In the data rows, zero lies at 7.5, halfway between 7 and 8.
Some points:
(7, 9, 5, 9, 8, 8, 10, 10, 12, 8, 5, 8, 7, 10, 8, 7, 11, 7, 7,
 4, 7, 8, 8, 9, 7, 8, 8, 10, 5, 9, 8, 8)
(5, 12, 10, 9, 7, 11, 9, 7, 6, 6, 7, 7, 7, 8, 6, 9, 7, 9, 12,
 8, 7, 6, 7, 8, 6, 10, 6, 6, 7, 9, 9, 10)
(4, 9, 10, 6, 7, 7, 7, 7, 4, 7, 9, 8, 7, 6, 8, 7, 7, 8, 9,
 11, 7, 7, 5, 7, 4, 9, 9, 6, 5, 3, 8, 8)
(10, 6, 7, 7, 9, 8, 9, 6, 6, 12, 7, 6, 10, 4, 6, 5, 5, 7, 6,
 6, 11, 5, 7, 6, 8, 8, 6, 6, 7, 6, 5, 9)
(10, 10, 7, 7, 6, 8, 12, 9, 8, 8, 7, 7, 7, 3, 8, 8, 5, 10, 9,
 8, 6, 11, 5, 11, 8, 2, 9, 7, 6, 10, 8, 7)
(4, 6, 6, 7, 9, 8, 8, 8, 8, 9, 8, 8, 10, 8, 6, 11, 9, 4, 7,
 8, 6, 8, 5, 9, 8, 5, 7, 11, 3, 5, 3, 10)
(10, 8, 10, 3, 6, 8, 6, 9, 8, 7, 8, 7, 9, 4, 8, 10, 9, 8, 7,
 7, 4, 8, 9, 8, 6, 10, 3, 7, 6, 5, 9, 7)
(7, 7, 8, 8, 9, 7, 6, 8, 5, 8, 4, 6, 5, 12, 5, 9, 7, 8, 8,
 8, 9, 8, 6, 10, 8, 7, 5, 9, 5, 4, 9, 8)
(5, 10, 7, 9, 6, 8, 7, 6, 7, 3, 8, 8, 6, 6, 9, 6, 8, 9, 6,
 9, 7, 9, 9, 10, 8, 13, 5, 9, 8, 7, 8, 9)
(8, 5, 8, 7, 5, 7, 7, 1, 6, 7, 3, 8, 9, 9, 9, 9, 8, 10, 10,
 4, 7, 3, 5, 8, 10, 6, 7, 9, 8, 8, 10, 8)
(7, 8, 8, 8, 9, 6, 7, 8, 4, 7, 5, 5, 10, 10, 6, 9, 7, 8, 3,
 8, 7, 7, 9, 7, 5, 6, 3, 9, 9, 12, 9, 4)
(6, 5, 7, 10, 10, 11, 7, 9, 9, 6, 7, 11, 7, 7, 8, 8, 8, 9, 6,
 6, 8, 6, 10, 7, 6, 8, 11, 7, 6, 8, 8, 6)
(6, 3, 8, 8, 7, 7, 9, 11, 6, 9, 9, 8, 11, 8, 10, 7, 11, 9, 10,
 8, 7, 11, 6, 5, 10, 8, 4, 2, 7, 10, 9, 9)
(8, 2, 9, 8, 8, 9, 8, 8, 12, 6, 6, 9, 7, 7, 9, 7, 6, 11, 6,
 6, 9, 9, 2, 5, 5, 6, 8, 8, 8, 7, 12, 8)
(9, 7, 7, 7, 8, 6, 7, 8, 7, 6, 8, 11, 4, 8, 10, 9, 7, 3, 6,
 7, 8, 4, 10, 4, 7, 10, 8, 4, 5, 7, 6, 11)
(8, 6, 8, 8, 8, 9, 6, 6, 4, 9, 9, 9, 10, 10, 9, 5, 10, 8, 9,
 8, 9, 10, 11, 11, 7, 7, 9, 7, 7, 6, 9, 7)
(7, 6, 4, 7, 11, 8, 9, 9, 10, 8, 8, 8, 7, 7, 9, 8, 6, 6, 7,
 8, 5, 4, 9, 6, 11, 6, 5, 9, 10, 7, 8, 9)
(11, 8, 7, 11, 9, 8, 5, 7, 7, 4, 9, 6, 6, 5, 6, 9, 7, 9, 8,
 5, 7, 6, 6, 10, 8, 5, 3, 8, 7, 6, 6, 8)
(5, 6, 7, 6, 7, 6, 7, 11, 3, 6, 9, 4, 7, 7, 8, 7, 8, 7, 10,
 7, 7, 8, 9, 7, 3, 6, 14, 9, 8, 7, 8, 4)
(7, 6, 8, 13, 3, 7, 7, 6, 8, 7, 7, 8, 7, 8, 6, 8, 10, 6, 6,
 10, 6, 5, 4, 10, 4, 7, 7, 7, 12, 6, 6, 8)
(6, 7, 5, 4, 11, 8, 8, 4, 6, 8, 10, 5, 2, 9, 7, 6, 7, 10, 4,
 9, 7, 6, 7, 10, 9, 10, 7, 8, 7, 7, 8, 5)
(7, 5, 10, 7, 7, 5, 5, 5, 10, 8, 10, 7, 9, 10, 9, 8, 4, 6, 10,
 6, 7, 9, 8, 9, 9, 9, 7, 6, 9, 8, 6, 9)
(10, 6, 6, 5, 5, 7, 9, 6, 9, 5, 6, 9, 7, 10, 10, 8, 3, 7, 9,
 11, 6, 7, 12, 9, 9, 7, 8, 7, 8, 7, 7, 8)
(9, 8, 11, 7, 6, 10, 5, 8, 8, 8, 9, 5, 6, 9, 5, 9, 7, 7, 8,
 7, 6, 8, 12, 5, 8, 6, 11, 6, 7, 8, 5, 7)
(8, 7, 6, 8, 7, 6, 13, 9, 9, 7, 10, 7, 7, 7, 9, 7, 6, 7, 8,
 4, 10, 8, 7, 7, 7, 7, 8, 10, 10, 7, 7, 7)
(11, 10, 6, 11, 9, 7, 6, 10, 8, 7, 7, 7, 9, 9, 9, 8, 5, 6, 6,
 10, 7, 9, 5, 6, 6, 9, 8, 7, 10, 6, 11, 9)
(8, 11, 5, 9, 6, 10, 7, 5, 8, 6, 13, 8, 11, 8, 7, 7, 7, 8, 9,
 7, 8, 5, 6, 3, 8, 9, 8, 9, 5, 7, 5, 3)
(5, 8, 4, 11, 4, 7, 4, 8, 9, 8, 6, 5, 6, 5, 9, 5, 6, 5, 6,
 6, 8, 11, 6, 7, 12, 9, 9, 5, 6, 9, 9, 4)
(8, 7, 1, 9, 4, 3, 9, 10, 8, 7, 6, 6, 7, 8, 6, 9, 7, 8, 10,
 7, 10, 6, 11, 6, 5, 9, 8, 6, 5, 8, 9, 6)
(10, 5, 7, 9, 5, 9, 8, 7, 5, 6, 7, 11, 9, 5, 4, 6, 8, 8, 6,
 9, 8, 12, 8, 4, 12, 7, 9, 10, 7, 8, 7, 7)
(5, 8, 8, 7, 9, 4, 9, 4, 7, 5, 10, 9, 10, 10, 8, 9, 10, 9, 6,
 7, 6, 9, 7, 7, 7, 6, 8, 7, 4, 8, 9, 7)
(10, 8, 6, 5, 10, 7, 7, 6, 7, 10, 5, 6, 7, 3, 6, 10, 10, 6, 6,
 8, 3, 6, 5, 6, 7, 8, 11, 5, 8, 10, 9, 9)
(11, 7, 7, 6, 5, 10, 6, 12, 6, 5, 8, 6, 8, 9, 7, 5, 8, 8, 8,
 9, 9, 5, 5, 10, 7, 8, 7, 7, 6, 13, 7, 6)
(8, 5, 9, 8, 10, 4, 9, 9, 8, 5, 7, 10, 6, 8, 6, 9, 8, 5, 8,
 4, 8, 8, 8, 10, 9, 7, 10, 8, 10, 7, 6, 4)
(7, 8, 9, 5, 4, 7, 6, 10, 6, 6, 10, 7, 5, 8, 5, 8, 7, 5, 7,
 7, 4, 9, 7, 6, 7, 6, 4, 12, 7, 7, 7, 7)
(4, 8, 8, 7, 9, 8, 6, 4, 6, 5, 7, 8, 9, 7, 8, 8, 10, 6, 8,
 11, 8, 8, 6, 9, 8, 9, 8, 8, 8, 7, 9, 8)
(7, 9, 5, 9, 10, 7, 8, 8, 5, 8, 7, 9, 6, 10, 7, 4, 10, 9, 10,
 7, 3, 7, 7, 7, 10, 7, 9, 6, 9, 10, 6, 8)
(5, 10, 9, 5, 7, 7, 8, 11, 5, 3, 8, 8, 8, 7, 8, 8, 8, 7, 2,
 5, 10, 8, 7, 7, 10, 6, 9, 6, 11, 8, 5, 12)
(4, 8, 10, 6, 5, 9, 9, 5, 12, 6, 7, 6, 7, 8, 3, 7, 11, 9, 4,
 7, 9, 9, 9, 7, 5, 8, 5, 4, 9, 7, 8, 8)
(6, 9, 7, 9, 6, 6, 10, 6, 8, 9, 7, 6, 9, 6, 8, 8, 7, 12, 4,
 11, 10, 6, 11, 7, 8, 5, 8, 5, 8, 3, 6, 7)
(6, 8, 8, 9, 8, 5, 9, 6, 6, 10, 10, 6, 8, 5, 9, 7, 7, 9, 5,
 6, 5, 8, 10, 9, 6, 8, 5, 9, 5, 11, 10, 11)
(8, 10, 9, 5, 7, 8, 9, 9, 9, 7, 7, 11, 10, 9, 9, 7, 5, 6, 8,
 8, 8, 3, 5, 7, 10, 6, 8, 7, 8, 6, 8, 3)
(5, 7, 6, 7, 8, 10, 9, 9, 8, 10, 6, 10, 6, 8, 6, 6, 5, 8, 7,
 7, 8, 9, 7, 9, 9, 8, 8, 5, 7, 6, 11, 5)
(9, 9, 9, 8, 7, 10, 10, 9, 8, 11, 7, 4, 5, 9, 10, 9, 12, 7, 9,
 9, 9, 6, 7, 5, 11, 10, 9, 12, 10, 6, 8, 9)
(6, 9, 6, 7, 8, 10, 6, 9, 5, 7, 3, 4, 9, 7, 13, 5, 8, 8, 8,
 4, 7, 7, 9, 7, 5, 4, 8, 7, 8, 5, 6, 7)
(12, 9, 10, 8, 12, 8, 9, 5, 9, 8, 6, 11, 7, 5, 9, 7, 11, 6, 10,
 7, 10, 13, 9, 8, 8, 10, 2, 6, 9, 9, 5, 4)
(7, 5, 8, 4, 8, 9, 9, 7, 9, 5, 6, 3, 8, 9, 7, 7, 5, 7, 8,
 9, 9, 11, 8, 7, 8, 9, 7, 6, 7, 9, 4, 11)
(12, 6, 9, 8, 7, 7, 7, 8, 8, 8, 9, 7, 7, 10, 9, 9, 9, 10, 6,
 8, 4, 7, 5, 7, 6, 10, 7, 6, 9, 7, 4, 4)
(6, 8, 9, 6, 6, 5, 6, 7, 8, 9, 3, 8, 4, 5, 6, 5, 9, 6, 6,
 11, 10, 4, 8, 7, 8, 7, 8, 9, 6, 8, 7, 7)
(6, 8, 11, 9, 7, 7, 2, 10, 11, 9, 9, 5, 10, 5, 9, 9, 9, 10, 8,
 7, 6, 5, 11, 8, 10, 6, 9, 8, 6, 5, 10, 10)
(8, 9, 9, 7, 7, 11, 9, 5, 7, 9, 4, 7, 9, 9, 8, 8, 4, 4, 6,
 3, 6, 9, 9, 8, 5, 9, 10, 9, 7, 5, 8, 7)
(6, 8, 9, 6, 6, 4, 5, 6, 11, 8, 7, 9, 7, 8, 10, 4, 6, 8, 10,
 9, 6, 9, 7, 6, 5, 5, 6, 9, 9, 9, 6, 6)
(9, 8, 11, 7, 7, 5, 8, 10, 7, 10, 7, 11, 10, 7, 4, 4, 5, 10, 7,
 7, 5, 6, 6, 9, 9, 12, 9, 10, 8, 8, 5, 8)
(11, 9, 10, 9, 9, 6, 8, 6, 9, 7, 8, 7, 7, 10, 3, 1, 9, 5, 8,
 7, 8, 7, 8, 4, 7, 3, 7, 7, 5, 5, 10, 9)
(8, 8, 5, 6, 9, 7, 5, 10, 8, 7, 6, 9, 7, 7, 9, 6, 9, 11, 10,
 6, 12, 11, 7, 8, 8, 9, 8, 11, 4, 8, 6, 9)
(6, 8, 5, 7, 11, 6, 5, 9, 8, 7, 7, 7, 9, 6, 1, 10, 7, 7, 12,
 8, 9, 10, 8, 6, 5, 9, 8, 9, 13, 9, 9, 7)
(8, 10, 8, 7, 6, 6, 11, 5, 6, 9, 10, 9, 4, 7, 6, 11, 7, 8, 8,
 8, 11, 9, 7, 9, 9, 7, 4, 7, 10, 7, 9, 8)
(7, 3, 4, 6, 8, 12, 8, 8, 8, 8, 10, 10, 9, 5, 6, 7, 9, 6, 8,
 9, 9, 7, 10, 10, 6, 7, 7, 7, 10, 6, 10, 7)
(7, 9, 5, 7, 5, 10, 2, 6, 7, 13, 9, 10, 5, 10, 8, 10, 6, 11, 6,
 6, 8, 7, 7, 5, 5, 4, 9, 6, 7, 10, 5, 9)
(10, 9, 8, 5, 7, 7, 7, 6, 8, 10, 11, 5, 10, 9, 9, 6, 8, 4, 6,
 7, 10, 7, 6, 11, 7, 8, 11, 7, 8, 12, 10, 9)
(5, 6, 13, 13, 10, 8, 9, 7, 6, 8, 6, 8, 6, 7, 9, 9, 6, 7, 8,
 11, 10, 6, 7, 6, 7, 7, 7, 10, 6, 10, 5, 6)
Along one direction, these points spread out more than along any other. Take the direction at right angles to it along which they spread out most. Then take the direction at right angles to both along which they spread out most. Go by this last direction. How far along it is each point below, from 0 to 99? The average is 50, and the first point in the table lies past the average. One standard deviation of the points above along it is 16.
(4, 8, 8, 7, 9, 8, 6, 4, 6, 5, 7, 8, 9, 7, 8, 8, 10, 6, 8,
 11, 8, 8, 6, 9, 8, 9, 8, 8, 8, 7, 9, 8) 69
(10, 6, 7, 7, 9, 8, 9, 6, 6, 12, 7, 6, 10, 4, 6, 5, 5, 7, 6,
 6, 11, 5, 7, 6, 8, 8, 6, 6, 7, 6, 5, 9) 28
(7, 8, 9, 5, 4, 7, 6, 10, 6, 6, 10, 7, 5, 8, 5, 8, 7, 5, 7,
 7, 4, 9, 7, 6, 7, 6, 4, 12, 7, 7, 7, 7) 47
(8, 10, 9, 5, 7, 8, 9, 9, 9, 7, 7, 11, 10, 9, 9, 7, 5, 6, 8,
 8, 8, 3, 5, 7, 10, 6, 8, 7, 8, 6, 8, 3) 10
(8, 8, 5, 6, 9, 7, 5, 10, 8, 7, 6, 9, 7, 7, 9, 6, 9, 11, 10,
 6, 12, 11, 7, 8, 8, 9, 8, 11, 4, 8, 6, 9) 72
(6, 8, 9, 6, 6, 5, 6, 7, 8, 9, 3, 8, 4, 5, 6, 5, 9, 6, 6,
 11, 10, 4, 8, 7, 8, 7, 8, 9, 6, 8, 7, 7) 39
(10, 6, 6, 5, 5, 7, 9, 6, 9, 5, 6, 9, 7, 10, 10, 8, 3, 7, 9,
 11, 6, 7, 12, 9, 9, 7, 8, 7, 8, 7, 7, 8) 34
(11, 8, 7, 11, 9, 8, 5, 7, 7, 4, 9, 6, 6, 5, 6, 9, 7, 9, 8,
 5, 7, 6, 6, 10, 8, 5, 3, 8, 7, 6, 6, 8) 39
(4, 9, 10, 6, 7, 7, 7, 7, 4, 7, 9, 8, 7, 6, 8, 7, 7, 8, 9,
 11, 7, 7, 5, 7, 4, 9, 9, 6, 5, 3, 8, 8) 64
(10, 9, 8, 5, 7, 7, 7, 6, 8, 10, 11, 5, 10, 9, 9, 6, 8, 4, 6,
 7, 10, 7, 6, 11, 7, 8, 11, 7, 8, 12, 10, 9) 50
(7, 6, 8, 13, 3, 7, 7, 6, 8, 7, 7, 8, 7, 8, 6, 8, 10, 6, 6,
 10, 6, 5, 4, 10, 4, 7, 7, 7, 12, 6, 6, 8) 36
(6, 8, 8, 9, 8, 5, 9, 6, 6, 10, 10, 6, 8, 5, 9, 7, 7, 9, 5,
 6, 5, 8, 10, 9, 6, 8, 5, 9, 5, 11, 10, 11) 70
(6, 8, 11, 9, 7, 7, 2, 10, 11, 9, 9, 5, 10, 5, 9, 9, 9, 10, 8,
 7, 6, 5, 11, 8, 10, 6, 9, 8, 6, 5, 10, 10) 59
(5, 7, 6, 7, 8, 10, 9, 9, 8, 10, 6, 10, 6, 8, 6, 6, 5, 8, 7,
 7, 8, 9, 7, 9, 9, 8, 8, 5, 7, 6, 11, 5) 59
(5, 10, 9, 5, 7, 7, 8, 11, 5, 3, 8, 8, 8, 7, 8, 8, 8, 7, 2,
 5, 10, 8, 7, 7, 10, 6, 9, 6, 11, 8, 5, 12) 59
